The rows below fall into families. The same turns and mirrors carry the whole set onto itself and the rows of a family onto each other. For each named row, which other rows are in its family? Write them in the order they are listed.
These 16 rows form 4 families of 4 rows each.
S: [-17   0  16  23  -9   5   7   5   2  19  11  -1]
M: [ -6  14  -7   9  39   2 -39  -6 -18  23  19  13]
K: [-11 -10  -4  25 -19   1  -5   1   6   7  -5  31]
Q: [ 26  10 -55   0  29  22 -11  -1  -7  25  -4  -8]
E: [  6 -13 -19  20  13  -7 -26 -29 -30  22  26  20]
V: [ 16 -16 -28  -4  34   7 -21  -3 -22  22  30   9]
H: [ 12  17 -15  48 -29   5 -18  11  14  13 -13  -2]
B: [ 34  15 -48  10  32  -3 -29 -16  -5  16  -9 -12]
P: [ 10  -3   9  10  37   5 -22 -20 -20  21   4  19]
G: [ 29   1 -27  29 -21   6  12   2  15   9  -8 -20]
C: [ 16   5 -29  20 -14   9 -16  38  15  21 -18 -14]
F: [  6  18 -41  24 -15  -3   1   9  17  14  -3 -32]
T: [ 33   3 -42  16  18   3 -38   7 -22  36  12 -24]
X: [ -4   4  20  38 -11 -14 -15  -5   4   7  15   2]
A: [-26   0  -4  31   3   0 -18   3 -19  -3  18  19]
D: [ 53   2 -39  12   3  11 -20   3  10  38  -1 -13]

Same family as T: K, E, C
Same family as X: M, Q, G
Same family as H: V, A, D

The rows below fall into families. The same turns and mirrors carry the whole set onto itself and the rows of a family onto each other. For each named row, which other rows are in its family? Write them in the order they are listed.
These 40 rows form 8 families of 5 rows each.
finar: [ 24  -9   5  23 -10   5  11   4]
Zafis: [-16  18  -3 -18 -22 -43  24  -2]
fubiv: [ 13  29 -11  13 -25 -25  13   7]
rumib: [-11 -28  27  17  -5   3  15  -3]
gerig: [ 16  25 -18   6  -4 -33  12   8]
lofun: [-15   3 -12 -16 -12 -50  28  10]
zovob: [-33 -15  26 -10   4 -22  36  10]
Fuzu: [-10 -30  24   3  -2   1   7   0]
Bulug: [-29 -17  26 -19   5 -11  26   3]
nif: [-23 -15  30   4  -1  14  18   5]
tonul: [ 25  22  -8  14 -21 -28  21  10]
pum: [ -3 -19  28  18   7   4   6   2]
Ruzo: [18  7 -6 35  0 -4 15 16]
lod: [ 10  28 -25   0 -10 -21  21  15]
firu: [-14 -18  21  12   7  16  22   6]
zan: [-31 -17  22 -15 -10 -27  26  -8]
bitab: [ 17   1   7  32 -14   3   8   6]
Lir: [21  4 -7 28 -4 -4  3  8]
gode: [13 10 -5 27  2  8  4 16]
rusiv: [ -1 -20  22  18  13   9  18   3]
ped: [-18   8   5 -23 -20 -44  33  11]
Melil: [  4  35 -18  15  -8 -25  25  15]
zozam: [-26  13   1 -26 -12 -37  28  15]
Gesak: [-18  12  -6 -22  -8 -38  41  10]
Fakuz: [-27 -17  34 -13  -2 -20  24   4]
vil: [ 13  20 -22   4 -22 -32  21  14]
Suru: [24 11 10 22  2  2  3 11]
Kivu: [  4  28 -19   8 -16 -32  20  23]
fev: [-31 -14  23 -17  -9 -34  15   2]
famiv: [11  8  8 26  2 15 12  0]
sev: [-22  19 -15  -4 -16 -42  34   9]
defa: [-41  -9  15 -13 -13 -22  32  10]
zus: [ -9  19   4 -11 -20 -52  23   8]
Palaz: [ -3 -20  35   9  -1   6  14  15]
pani: [-30  19  -8 -13  -8 -40  30  13]
Kup: [-27 -25  22 -15  -9 -25  30  15]
Getut: [ 11  29 -21  20  -7 -19  22   3]
viv: [14 10 -1 29  2 10 20 10]
zivib: [-41 -13  16 -15   0 -13  28   8]
Zev: [-14 -16  27  20  10   7  13  14]

Same family as gerig: lofun, Suru, Palaz, Kup
Same family as lod: zovob, gode, Gesak, Zev
Same family as Zafis: fubiv, rumib, zan, bitab
Same family as Lir: pum, ped, Fakuz, vil
Same family as famiv: nif, sev, defa, Getut

The rows below fall into families. The same turns and mirrors carry the whole set onto itself and the rows of a family onto each other. For each named row, which other rows are in its family? Write them in the order they are listed.
These 32 rows form 4 families of 8 rows each.
Puza: [ 27 -22  13   6  -9 -17 -16  -1  27   7   7  16  -4 -11]
dife: [-25  14  -1   5 -34  16 -16 -30 -17  -2 -21  21   8   7]
Fol: [-18  35  -8   3 -18 -16 -13 -20 -26  -7   4  10 -13  -5]
Tuni: [  0  -5  30 -34  -6   9   9 -32   5  25 -14  24 -11  -1]
vezut: [-11   1 -16  -5  14   9 -16  -2  -6  22 -22 -27  36  -3]
vufi: [ -6  14 -23  22 -14 -10 -19  14  14  20   1  -6  19 -22]
rofe: [ 16 -25   9   0  15  -2 -26   9  12  -6  -3  -3  -4  24]
gafus: [-22  17   3 -17 -22   4  11 -16  -8  -3 -39  25   0   0]
zatat: [-34  22  -4 -14 -25   8   2 -19 -23  17 -28  13  10   3]
Suvat: [  1  -9 -20 -16  22  17 -12  -9  13   8 -12 -19  23  12]
Razo: [  5  23   0  24  -9   5  -8 -35 -30   3  11  15 -16   2]
ler: [  4  13  20 -14  -2 -11 -14 -36 -15  22  28  10 -24  -6]
ginim: [ -5   8  -9  28  -5   7 -19   3   9  39   4  -4  22 -32]
bubes: [ 22 -28  13 -17  17  -8  -6   9  13  19 -15  -9   9  14]
tel: [-12  19 -22 -20  14  -2  -8   5  14   4 -15 -20  16 -10]
zoke: [-32  -5  -3   0 -24  12   0 -15 -27  12 -32  22  18   8]
pibit: [-15  18 -12  28 -10  -4  -4 -17 -43  14   7  12  -2  -3]
mobel: [ 11   2  30  -1  -6 -10  -3 -26 -26  31  14  19 -27   7]
duzer: [ -8  12 -26  15   3  21  -8   0  29  23  -1  -1  16 -21]
zed: [ -8  -1 -19 -14   5   3  -3  10  14  17 -31 -16  32  -2]
siv: [ 13 -25  19  -3  17  -5 -16  14  -7   7 -26 -11  11  20]
bez: [ -9  -2  29 -33  -1   9  11 -21 -19  29 -25  13  -8  18]
boro: [ -3   4  26   6  12   1  -6 -15 -29  41  22  10 -25   0]
rog: [-15  26  -3  18 -30 -10 -11 -23 -29  20  11  18  -8  -8]
Relod: [ -8  13 -12   3 -12  -8 -28   1  29  20  16   0   8 -31]
mot: [-25   7  30 -26  -9  28 -10 -20  -1  22 -27  16  -8  12]
veg: [ 24 -13  10  20  -1 -21 -23  13  13  21  17   1  -4  -7]
zaba: [  5  17  31  -7  14  16  -2 -25 -14  27   7  10 -32   8]
kuner: [ 19 -19  25  31  -2  -7 -19  17   9  25  -2  11  -2 -11]
Mezo: [  7  -4   4  30  -4   0 -23  20  28  10   7  15 -11  -8]
gazel: [ 22 -15   1 -17  18 -11   5   4  13  -9 -24  -2   4  10]
negen: [-20 -18  34 -21  -2  16  -3 -12 -13  41 -16  19  -4  12]

Same family as bez: vufi, zatat, bubes, mobel, zed, rog, veg
Same family as ler: Puza, Fol, Tuni, gafus, tel, Relod, gazel
Same family as zoke: vezut, ginim, pibit, siv, boro, kuner, negen

The rows below fall into families. The same turns and mirrors carry the whole set onto itself and the rows of a family onto each other. For each named row, which other rows are in its family? Write them in the order they are listed.
These 18 rows form 3 families of 6 rows each.
depi: [ 23  10  13   5  -5  -2 -18  13 -21]
rit: [  0 -11 -17 -37  -6  16  24 -15  15]
daz: [ 14   6 -17  17  -9 -19  -9  -6  -4]
mif: [ 33  21  30 -16 -12   7 -22   3  26]
vulaz: [  1  25  -9   5   1   4 -16   2  -8]
Nupu: [ 11 -12  -1  19  -9   8  -5  -6 -19]
fof: [ 21 -29   3 -39  -6   9  22   6  17]
Koli: [ 13   0  -2  19  14  -5 -12  -2 -15]
kani: [  7 -34 -12  -6  -3  10  15   6  22]
Fiven: [ 37  17  10 -41  -1   2 -31  -9  14]
Vedat: [ 15 -28  -4 -26   7   5  29 -14  24]
Gevum: [ 34  26  32 -31   4   5 -10 -13  18]
kava: [ 38  21  12 -40 -18 -14   0 -13  21]
rez: [ 14 -33 -26 -25   1   9   1 -19  13]
lin: [ 35  21  30 -37   2   6  -2 -12  27]
doba: [ 13 -32 -10 -18   9   3  27 -12  16]
fezum: [ 36   4  31 -36 -19  17  -2 -18  24]
Der: [ 16  10   5  18  13  -2 -18  -5 -14]

Same family as Koli: Vedat, Gevum, lin, doba, Der
Same family as rit: daz, vulaz, Fiven, kava, rez
Same family as fezum: depi, mif, Nupu, fof, kani

The rows below fall into families. The same turns and mirrors carry the whole set onto itself and the rows of a family onto each other. For each named row, which other rows are in its family? Write them in the order they are listed.
These 15 rows form 3 families of 5 rows each.
fogu: [ 11  18  15  20  23  34   1  -6 -12 -18  19   2  11  17  -3 -18 -14 -15
  -1 -10 -15 -11   5]
Lemev: [  5  19  -6 -11 -11 -16  19  17   8   7 -10  -1  -9 -34  -5  23   9   3
 -42  -8  15  10 -26]
dolo: [  4  17  -4 -14 -19  -2  27  21   8   8  -1   9 -16 -31  -3  19   2   2
 -39 -12  12  17 -27]
Gota: [ -6 -19 -17 -19 -23 -19  -8   5   6  27  -6   4  -4   9   3   3  -6   9
  45  12   7 -18  25]
sapod: [  4  30  14  23  30   2  -8  -1  -2  -5 -16  -9  19  -4 -22   7  -8  10
  -1   6 -27 -22  12]
pura: [ 11  17  -8  -9  -4 -20  15  10   3   0  -4  -7  -4 -27   2  16  15  -7
 -45 -10  24   7 -29]
loba: [ 13  13  -7 -11  -8  -7  19   9   0  -3   8  -1  -9 -20   8   8  12 -15
 -45 -16  27  12 -31]
sur: [ -1 -25 -17 -19 -24  -8  -6   0   0  19  10   6  -5  19  14 -10  -6  -6
  44   4  16 -15  21]
sapa: [  8  12  -5 -13 -18   4  26  16   3   2  11   8 -15 -22   5  10   4  -9
 -41 -17  20  18 -30]
kofeb: [ -3  29  18  18  14  24   5  10   2   2  -9   8   5  -6 -26   8 -22  17
   5   3 -38 -10  14]
zoma: [  2  21  19  16   9  43  11   6  -4  -6  13  15   0   7 -13  -8 -25   1
   5  -7 -31  -3   9]
fegus: [ 12  23  12  24  36   8 -10 -10 -11 -17   1 -13  22  10  -8  -9  -3  -9
  -5  -1 -13 -22   6]
Boto: [ -2 -20 -18 -17 -16 -27 -13  -1   4  22  -5  -3   2  11   7   0   0   4
  41  12  15 -23  23]
Nenu: [  1 -24 -18 -17 -16 -20 -12  -4  -1  17   5  -2   1  19  13  -8   0  -6
  41   7  20 -21  21]
fep: [ -6 -23 -15 -21 -28  -8  -3   6   5  25   5  10  -9  13   7  -3 -10   4
  46   7   8 -13  23]

Same family as Boto: Gota, sur, Nenu, fep
Same family as sapod: fogu, kofeb, zoma, fegus

The rows below fall into families. The same turns and mirrors carry the whole set onto itself and the rows of a family onto each other. For each named row, which other rows are in its family? Write them in the order they are listed.
These 40 rows form 5 families of 8 rows each.
bodoz: [-17  13   6 -35  -1 -28  34 -11]
tiz: [ -2  -1  -8 -20 -17 -28   5   4]
Gug: [ -3  22  -7 -23 -15   8 -13  -4]
gagu: [-58  14  13 -34  34  -3   2   6]
teba: [-23   6  -8 -46   8 -11  40  -9]
dem: [-15  16 -33  -2  24  11   4  14]
sud: [-18  23 -29   1  21 -19 -17   4]
Kan: [-44   6  -2 -28  44 -31  14   4]
lasu: [ -7   8 -17 -30 -19   8   5  -9]
Ragar: [-54   4   4 -15  39 -18   1  20]
Lef: [-25  -3  -8  -4  23   5 -20  27]
zubi: [  5   5 -12  -7 -13 -11  14   9]
biku: [-32  -3  21 -39  11 -22  29  -1]
tuge: [-33  10  33 -41  13 -16   9  -8]
lamok: [ -3  13 -12 -18 -19 -25  11  -8]
vusav: [-45  -5  10 -26  39 -12  20  14]
desoz: [ -5  24 -20 -14 -16  -3  -7 -10]
lazeg: [-44  13 -10 -38  42  12   2   5]
Supo: [-33   7  22 -35  -6 -32  15  -2]
nizel: [-16  35  -6 -23 -19 -15  -3 -14]
Dugu: [-30  -5  24 -50   6  -9  17   1]
vivig: [-34  17 -11  -3   7   2 -31  12]
nuko: [-34  -2 -10  -4  25 -11 -29  16]
vaso: [-34   6 -16  -5  25  14 -21  15]
feru: [-24 -11 -23 -11   9  14 -13  18]
taz: [-45  24  -3 -27  48  -1  -3  -1]
Bofu: [-50   3   0 -25  42  10   1  11]
duveb: [-39 -14 -14 -25  36  -5  23  18]
Suk: [-13  27   0 -44   7 -18  32 -13]
dom: [-14  19  -4 -21 -14  -6 -25 -12]
nevep: [-34   1  -1 -25  44 -21  25  19]
lut: [-20  20 -35  -3  12   6 -17   3]
nagi: [-14  21 -19  -8 -16 -31  -6  -1]
kon: [-36  22  10 -36  12 -36  29  -6]
Dalas: [-40  27 -28  -8  25  -3 -19   7]
fepe: [-16  -1  22 -34   1  -2  31   4]
kepef: [-24  27   4 -44   6 -27  17 -24]
Vav: [-16  17 -43  -9  18  -8  -9   9]
fofad: [ -6   9   6 -14 -14 -34  -5  -3]
kezem: [-35   9   1 -29  38  20  21  10]

Same family as desoz: bodoz, biku, lamok, vusav, vaso, Bofu, lut
Same family as sud: Kan, tuge, nuko, taz, dom, kepef, fofad
Same family as Vav: tiz, Gug, Lef, lazeg, Dugu, Suk, nevep

